In the data rows, 128 means zero.
Some points, each followed by its number:
[ 81 174 134 135 115 141 127 138 132 156 130 134 107 133 172 143] 0
[112 111 131 142 146 146 136 127 138 103 156 112 145 108 104 108] 1
[128 109  58 133  87 147 132 122  99 135 145 128 165 154  97  93] 2
[122 148  79 163 104 127 115 132 149 132 146 135 131 138 118  83] 3
[134  73 105 118  81 171 132  73 135 130 147 134 159 153  97 115] 4
[122 125 101 135 114 144 146  99 112 114 140 130 143 117 129 104] 5
[174 158 151  75 149 109 125 172 108 157 103 131 138 121 165 152] 6
[182 122 197  76 198  94 138  97 109 144  83 122 176  92 157 129] 7
[148 182 172 110 190 123 124 179 113 143 116 115 125 121 160 159] 8
[ 97 134 189 129 132 132 111 181 139 105 122 126  80 117 139 164] 9
[172 144 164  82 177 103 138  94  85 154 110 133 148 106 153 123] 10
[122  84  71 165  94 153 134 101 118 124 177 157 137 137  83 113] 11
[130 157 156 133 139  81 115 149 140 132 102 125  89 116 169 152] 12
[153 132 157 121 152 155 126 111 131 137 129 126 140 106 103 106] 13
Which three points above are nearest to each new point by angle, seen from the average point of the numbered points? Their numbers follow each, nearest first.
[155 152  83 133 104 153 109 153 125 131 143 130 155 157 108 114] 2 3 11
[117 134  75 125  95 110 146 142 118 136 117 111 136 137 154 150] 2 0 3
[128 103 135 132 112 123 114 114 148 132 165 145 111 147 121 116] 11 4 3
[115 112 142 124 159 114 142  83 113 109 135 117 141  93 107  94] 1 5 13
[126 106 117 123 153 135 149  61  98 132 146 124 137 105 104 133] 5 4 11
[117 135 126 132  99 132 142 115 117 130 139 137 112 124 116 140] 11 5 4
[111 126 142 114 143 113 116 109 159 137 110 131 127 136 133 125] 12 9 0
[123 119  96 169 100 147 121 126 140 101 141 135 126 126  95 119] 11 3 2
[145 150 158 133 199 135 117 166 128 125 116 112 130 109 141 146] 8 9 6
[133 111 147 101 132 134 125 121 144 129  77 130 123 130 127 131] 7 9 12
[ 88 110 165 136 143  96 153 101 148  92 115 120 104 133 135 140] 9 12 1
[ 98 113 119 182 133 114 114 153 134  93 138 130 115 127 138  92] 3 1 11
[126 137 126 145  94 131 116 186 138 140 132 147 109 150 111 158] 9 0 3
[122 137 139 128 132 117 116 118 136 128  84 132 131 139 124 130] 12 9 0
[137 117 124 151 113 146 128 105 137 127 144 144 132 131  93 106] 11 4 3
[148 164 150 113 186 134 149 186 126 137 134 110 123 122 153 157] 8 6 9
[135 102  96 185  99 166 136 105 130 131 172 144 133 143 122  89] 11 3 5
[108  98 109 124 101  92 160  95 102 149 151 126 101 140 141 135] 11 5 4
